In the data rows, zero lies at 7.5, halfway between 7 and 8.
Some points:
[ 9  9  4  9  9  9  5  6 10  8  9  8 11  9 11 10 11 10  3  5  5  9  2  9 10  4  9 12  7 14 10  7 10
  1  6  8  6  9  2  0 11 11 13 13  5  6  7  5  5  9  6  2  6 11  2  6 11  5  9  4  9]
[ 7  6 11 11  7  6  9  5 15  8  9  6  9  3  6  8  4  7  6 10  7  4  2 11 13  5  5  4  8  8  6  1  6
  6  9 10  7 11 11  7 13  9 15  6  6  4  4 10  5  7 11 15  6  2  6 12  5  9 10 10  6]
[ 6 15  8  2  8  3  7  7  8  8  9  7 10  3  8 10 10  7 10 12  8  6 12  9  4  6  6 11  6  9  9  4  5
  7  5  3  5 14 12  7  4  0  9  8 13  5 10 13  7  7 10  7 11  9  3  4  9  5 12  3  8]
[ 9  4  6 14 11  7 15  7  5  5  9  5  8  5  4  6  8  2  6  5 13  9  7  9  9  6  6  8  9 15  3 12  7
 10 11  2  5  5 10  8  7  0 10 10  6 13  7  9  6  8  4  5  7  7  6  7  9 10  9  9  6]
[ 7  6  2 11  4  3  5  7 10  7  7 15  2 13  3 10  8 12  7 11  7  4 10 10  4  5  6  9  9 11 11 12  9
  8  7  4 14  4  9  2 10  5  5  6 11  5  9  7  3  5  9  8  9  2  8  7  5 11  6 10 11]
[ 1 10 15 12 10  9  9  7  7  8  4  6 10 11  8  5  6  5  2 11  6  8  4  3 10  8  5  7  8  8 12  7  7
  4  5  8  5  1  5 10  2  9  3  7 14  6  9  8  8  8  4  6 12  6  1  8  8 10 12 13  8]
[ 3  9  4 10  7 11  8  9  6  5  9  9  4  9 11  5  6  2  8 14  2  7  8  5  9  9  1 10 12  7  5  7 12
  6 10  7 15 13  6  6  5  7 10 11 13 11  5  7 10  8  3 10  8  8 11 10 12  2  4  6  3]
[ 6  8  9 15  1  0  5  8  9 14  9  7 10  1  6  6  9  4 11  7  5  9 12  8  7 12  7 10  5 10  9  5 13
 13  9 11  6  6  5 11  8 12 10  8  8  8  3  6  9  8  7  0  8  8  6  6  3  7  5  8  8]
[ 0  4 11  6  9  5  7  5  4  6 11  8  6 10  9 13 11  7 12 10  8  9  8  9  4  2  9  0  7  9  7  8  7
  7 14  7  6  3  2  9  7  8 10  9  6  7  5  5 11  5  8  8 12 12 11 10  6 12 12  1  6]
[ 8 11 14  4  7  8  8  5  9  7  7  1  4  8  2  7  8 14  4 13  9  7  7  8  7  5 11 13 13  7  8 10  7
  7  6  9  7  9  3  6  5  7  8 10  6 15  4  9  3 10  8  8  8  7 13  6  0  8  4  6  6]
[ 9 10  5  2  8  8  8  6  3  9  3  4 13  7 11 10 15  8  8  7  5 10  7  2 10  7  5  2 12  8  5 13 10
 12  7  8 11  8  5  7 10  8 10  4  9  4  5  7  4  6 10 11  7  4  7  0  7  9  6 13  6]
[10  5  6  4  3  5  3 11  7  9  7  8 12  6  6  3  8  7  7  7  0 11  0  8  4  6  9  7 10  8  6 11  6
  5  9  7  7  8 11  9  2  6  8 11  9  4  7 12  9 14  5  8  5  7 13 11 10 15  6  7 14]
[11  7  5  7  7  6  4  3  5  0 13  5 13  8  6  6 11  7  6  7 13  9  6  8 10  5  6 10  5  0 11  4 11
 11  8  4  5  5 11  8  8 14  4 10 14 11  5  9  6  4 10 12  7  9  8  9  9  8  4  6 11]
[ 3 13  5 11  8 11  6 13 11  3  6  1  4  7  6  4  6  8  5  9 11  4 10 10  6  5  7  9  5  3  5 15  8
  7 12 10  6  7 10 11 12  9 10  9  9  1  8  4 10  9 10  5  2 11  7  3  8 10  9  6  8]
[12  9  8 15  8  5 11  7 11  4  6 11  3  5  9  8  7  9  5  7  8  8  6  5  4 10 12  0  7  4  6  5  9
  9  0  6  9  6  6 10  2  7 12  9  6  9  7  6  8  9  9 10 10  9 10  0 12  9  5  3  9]
[ 4 15  6  3  5  9 13  9  6  5  7 12  5  6 10  6  9  7  7  7  8  7  7  9  3 13 12  9 12 11  2  0  4
  6 13  7  6  4  7  8 11 14  5  6  4  8  8 10  2  6  6  9  8  9  5  6  9 12  3  9  8]
[10  8  9  7  9  5  6  9  8  4  3  7  4 12 10  4  8  9 11  5  7  7 10  7 13  3  6  4  9 10 13  5  6
  3 12  7  3 11  7 12 11  3 10  2  6  8  8  8  9  8  6  5 12 12  8  8  8  4  0 11 15]
[10  8  2  7  8 10  7  6  3  8  7  5  4 10 11  9  3  7 11  5 14  4  2  8  6 10 12  8 11  9 11  6  9
  9  9 13 10  6 12  9  3  9  9  9  7  5  4 13 11  7  6  5 12  1  8  4  3  1 12  7 11]
[10  5  3  9  8 10 10 11  6  8  4 10  7  7  6  5  8  7  5 10  8  9  7  4  5  6 14 10  7  8 12 11  8
 10  6  1  2 13  5 11  6 13 14  2  6  3  8  9  7  4 11  8 11  6  7 15  6  7  6  7  0]
[ 9  9 11  7  6 10 10 10  8 10 15  7 11 10  4  6 10  8  6  1 11  7  8  5  5  9  8  9  8  9  0  8  9
  1  4  7 11 12  9 11  9  6  6  4 11  4  7  0  9  6  6  9 13  6  8 10  4  7  8  4 11]
[ 6  8 12 13  9  9 12  5  5  8  8  9 14  6  8  9  5  9 10  8  4  9  6  5  6  9  8 12 10  1  8 12  2
 11 13  8  9  4 13  1  7  6  7  5  2  5  8  8  9  4  9 10  8 11  6  7  7  2  3  4 12]
[ 3  6  6  2 10  7 10 10  8  8  9 10 13  8 12  5  4  8  8 10 12  6 10 11  3  6  0  8  6 10  7  8  8
  6  1  6  6  4  7  9  1 10 12 10  0  9  9  2  8  9 14  7  4  6  8  9  6  5  2 13 11]
[ 9  8  5  9  4  9  3 10  8 12 13  9  5  8  6 10  7  5  4  7 10 12 10  4  7  3  5  3 14  0  7  6 13
  5  9  7  7  7  8  9  7  3  2  8  0  7  6 11  6 12 11  7  7 12  0 10  6  6 10  9  5]
[ 4  4 10  6  9  7 11  6  8 10  9  7  5  9  7 10  9  5  3  1  7  4  3  7  0  8  8  6  9  4  9  6  5
 12  6  8  8  8  4  7 14  4  7  9 15  8 10 12  9 11 13  3  4  8 10 10  9  3  4 11  7]
[ 2  9  4  5  4  7  9  1  9  5 11  9  7 11  7 11  2 10  4  2  2 11  7 11 14  9  9  8  8  9  8  7  7
 10  7  8  5  9 14  9  5  7  6  8  7  5 12  2 10 10  9  5 11 10 11  4  6  9  6 10  0]
[ 2  6  6  8  6 12  2  6  7  4  3 13  8  5 12  8 11  9  8  7 12 11 11  6 12 11 14 10  7  8  5  6  5
  8  1  8  7  7  7  6  8  1  7  8 10  7  1  8 11  6  7  9  0 10  8 11  4  8  9 11 10]
[ 7  0  9  8  6  8  5  5  7  6  7  7  9  4 10 11  4 13  4  6 12  9  8  2  3 12  4  9  3  8  9  8  9
  2 14 12 11 13  7 10  4  7  9  6  8 10 13 11  6  3  6  7  6  8  5  4  8 12  7  9  6]
[10  7  8 10  8  9 13  6  5  9  1  6  5 11  7 11 11 10 12  9  4 14  7 13  5  6  3  6  4  9  4  9  6
  1  3  9  7 10 13 11  8 13  2  7 10  9  5 11 11  6 10  6  2  5  5  9  5  6  6  3  6]
[ 9 11 10  7 10 14  1  7 11  8  9  9 12  8  5  4  8  9 11  9 11  7  8  3  9  8  7  0  6 12 10  4  4
 10  9  6 12  5 12  7  6  8  8  5  7  7  9  8  3 10  5  0  3  6 10  9  7  7  5  2  2]
[10 10 10  3 11  9  2  7 14  6  5 10  4  6  7  9  9  2  4  4  4  8  9 10  3 10  9  5  3  9  8 12  8
  7 14  7  5  8 11  1  4 11  7  3  9 15  4  5 10  7  8 11  8  6  8  7  7  4 11 12  8]
[ 6  2  7  7  8  3  8 14  4 14  8  5  6  5  8  8 10 12  3 10 12  5  6 10 11  8  7  7 10  9 11  4  5
  9  8  3  7  8 10  3  8 11  5  2  8  8 10  4 15 13  1 12  4  9  7  4  8  7  7  5  5]
[ 4  7  2 11 12  9  7 11  9  9  9  6 12  6  9  4  5 10  7 11  6  8  8  5  9  8  8  5  2  9  4  7 11
  9  6 10  2 11  5  4 12  6  0  7  5  9  7 12  7  5 10  8 13  4 15  6  9  7  9  7 10]
[ 6 12  6  4  6  3  9  9  7  9  7  7  9  7 11  6  5 10  9  7  8  7  6  8  7 10  8  4  8  2 10 14  7
  8  3 11  7  9 10  4 14  5 11  9  6 15  9  7  9  3  2  4  9  4  2 14  9 12  8  6  6]
[ 6  6 11  5  8  5 13  9  7  8  6 11  9  6  4  7  8  8 10  6 11  7  8 15 12  6 12  6 10  3 11  8 10
  6 11 10  9 11  2  8  1  6  2  6  8  5  5  4  1  4  8  4  3  4 10  8 15  5  9  8  7]
[ 8  1 10  8  8  3  5  4  8  4  6  6 12 14  8  5  4  4  7  9  5  2 13 10  5  9 11  5 12  9  3 10  7
  9  3  6  9 13  9 10 10 13  6  7  5  7 10 10  3  9  3  8  5 15  7  6  6  5 15  8  9]
[12  4  9  4  8  5  7  6 14  9  9  8  6  7 10  2  9  8 14  6  9  1  7  8 10  7 10 10  6  9  4 12  7
  6  8 11  8  1  4  8  6  7  3 11  8  4  8 11 11  7  9 13 10 10  2  6  9  7  2  7  0]
[12  7  8  6  8  5  8  9  7 11  3 12 12 12 10  5  5  6  6  8  8 11  8  7  7  6  8 14  5  3  8  3  8
  3 10  7  7  0  8 13 14  3 12  7  8 11  9  5  6  9  7  9  6  5 13  3  8  4 13  4  3]
[ 8  3 10  8  6 12  8  6  3 10 10  4  2 10  4  8 12 10 14  9  3  3 10  2  8 13  9  7  5  6  9  5  8
  5  7  7  0  6 12  6  8  6 10 15  5  6  9  2  3  9  6 10  5  4  8  8 12  6  9 12  7]
[ 9  8  6  6  9  9  7  8  6 10  1  8  5  7  7 10  0 15 10  3  6  8 10  6 10  6  6  8  6  8  1  6  7
 15 11  5  8  7  3  7  5  9  8 10 13 10  9  5  4 13  9 10  9  7  1 13  8  7  9  4 13]
[11  8 10  8  8  8  6 12  8  4  4  6  7  7  7 13  3  1 15  7 10  8  2  7  3  4  5 13  9  8  9  5 11
 11  2 12  5  9  8  2  8  7  5  3  8  6 10  4  5  8  6  8  7 12 10  7  7 14  8 10  5]
[14 10  5  7  3 11 11  9  5  3 13 10  7  2  6  7  7 10  9  6  2  4 11  6 10  6  2  7 10 10 12  8  0
  6  5 11  8  5  2  9  8  9  7  4  8 11  8  9 12  6 10  7  6 10 11  8  8  8 15  9  9]
[13  8 12  2  9 10  8  2  4 10  8 11  2  7  4  5  6  7  5 10 10 11  8 12 10 12  1  8  3  4  5  9 10
 10  6  5  8  9  4  4 11  9 10  8  4  1  8 12 11  7  3  4 11  9 11  7  8  9  8  9 10]
[ 4  4  6  5 10  7  3 11  7  9  9  4  2  5  6 11  9  0  8  7  5 10  6  7 15  7 10 12  3  6  8  9  0
  6  4  5 15  7  8 11  8 11  6  8  4 10 10  8  3  6 11  7 10  7  7  7  8  8  7  5 12]
[12 13  7 10  8  7  7  5  6  6  7  1 10 11  8 11 10  5  2  7  4  6 11 10  5  6 10  8  3  9  9  3  9
 11  9  9 12  8  3 10  6  3  5  9  1  5 14  6 14  5  4 12  2  3  6 13  7  9  6  8  8]
There is one direction along which these points spread out most. For each point below, how far along it does it lie, from 0 to 99? The average is 50, and the first point in the table lies past the average. One standard deviation of the points above along it is 16.
[10  5  3  9  8 10 10 11  6  8  4 10  7  7  6  5  8  7  5 10  8  9  7  4  5  6 14 10  7  8 12 11  8
 10  6  1  2 13  5 11  6 13 14  2  6  3  8  9  7  4 11  8 11  6  7 15  6  7  6  7  0] 50
[ 2  9  4  5  4  7  9  1  9  5 11  9  7 11  7 11  2 10  4  2  2 11  7 11 14  9  9  8  8  9  8  7  7
 10  7  8  5  9 14  9  5  7  6  8  7  5 12  2 10 10  9  5 11 10 11  4  6  9  6 10  0] 59
[ 4 15  6  3  5  9 13  9  6  5  7 12  5  6 10  6  9  7  7  7  8  7  7  9  3 13 12  9 12 11  2  0  4
  6 13  7  6  4  7  8 11 14  5  6  4  8  8 10  2  6  6  9  8  9  5  6  9 12  3  9  8] 34
[ 9  4  6 14 11  7 15  7  5  5  9  5  8  5  4  6  8  2  6  5 13  9  7  9  9  6  6  8  9 15  3 12  7
 10 11  2  5  5 10  8  7  0 10 10  6 13  7  9  6  8  4  5  7  7  6  7  9 10  9  9  6] 72
[ 8 11 14  4  7  8  8  5  9  7  7  1  4  8  2  7  8 14  4 13  9  7  7  8  7  5 11 13 13  7  8 10  7
  7  6  9  7  9  3  6  5  7  8 10  6 15  4  9  3 10  8  8  8  7 13  6  0  8  4  6  6] 30
[ 7  6 11 11  7  6  9  5 15  8  9  6  9  3  6  8  4  7  6 10  7  4  2 11 13  5  5  4  8  8  6  1  6
  6  9 10  7 11 11  7 13  9 15  6  6  4  4 10  5  7 11 15  6  2  6 12  5  9 10 10  6] 64
[ 9  9  4  9  9  9  5  6 10  8  9  8 11  9 11 10 11 10  3  5  5  9  2  9 10  4  9 12  7 14 10  7 10
  1  6  8  6  9  2  0 11 11 13 13  5  6  7  5  5  9  6  2  6 11  2  6 11  5  9  4  9] 69
[ 0  4 11  6  9  5  7  5  4  6 11  8  6 10  9 13 11  7 12 10  8  9  8  9  4  2  9  0  7  9  7  8  7
  7 14  7  6  3  2  9  7  8 10  9  6  7  5  5 11  5  8  8 12 12 11 10  6 12 12  1  6] 63
[ 6  2  7  7  8  3  8 14  4 14  8  5  6  5  8  8 10 12  3 10 12  5  6 10 11  8  7  7 10  9 11  4  5
  9  8  3  7  8 10  3  8 11  5  2  8  8 10  4 15 13  1 12  4  9  7  4  8  7  7  5  5] 66
[ 9  9 11  7  6 10 10 10  8 10 15  7 11 10  4  6 10  8  6  1 11  7  8  5  5  9  8  9  8  9  0  8  9
  1  4  7 11 12  9 11  9  6  6  4 11  4  7  0  9  6  6  9 13  6  8 10  4  7  8  4 11] 60
[14 10  5  7  3 11 11  9  5  3 13 10  7  2  6  7  7 10  9  6  2  4 11  6 10  6  2  7 10 10 12  8  0
  6  5 11  8  5  2  9  8  9  7  4  8 11  8  9 12  6 10  7  6 10 11  8  8  8 15  9  9] 38
[11  8 10  8  8  8  6 12  8  4  4  6  7  7  7 13  3  1 15  7 10  8  2  7  3  4  5 13  9  8  9  5 11
 11  2 12  5  9  8  2  8  7  5  3  8  6 10  4  5  8  6  8  7 12 10  7  7 14  8 10  5] 46
[ 2  6  6  8  6 12  2  6  7  4  3 13  8  5 12  8 11  9  8  7 12 11 11  6 12 11 14 10  7  8  5  6  5
  8  1  8  7  7  7  6  8  1  7  8 10  7  1  8 11  6  7  9  0 10  8 11  4  8  9 11 10] 36
[ 6  6 11  5  8  5 13  9  7  8  6 11  9  6  4  7  8  8 10  6 11  7  8 15 12  6 12  6 10  3 11  8 10
  6 11 10  9 11  2  8  1  6  2  6  8  5  5  4  1  4  8  4  3  4 10  8 15  5  9  8  7] 43
[ 3  6  6  2 10  7 10 10  8  8  9 10 13  8 12  5  4  8  8 10 12  6 10 11  3  6  0  8  6 10  7  8  8
  6  1  6  6  4  7  9  1 10 12 10  0  9  9  2  8  9 14  7  4  6  8  9  6  5  2 13 11] 59
[ 7  0  9  8  6  8  5  5  7  6  7  7  9  4 10 11  4 13  4  6 12  9  8  2  3 12  4  9  3  8  9  8  9
  2 14 12 11 13  7 10  4  7  9  6  8 10 13 11  6  3  6  7  6  8  5  4  8 12  7  9  6] 57
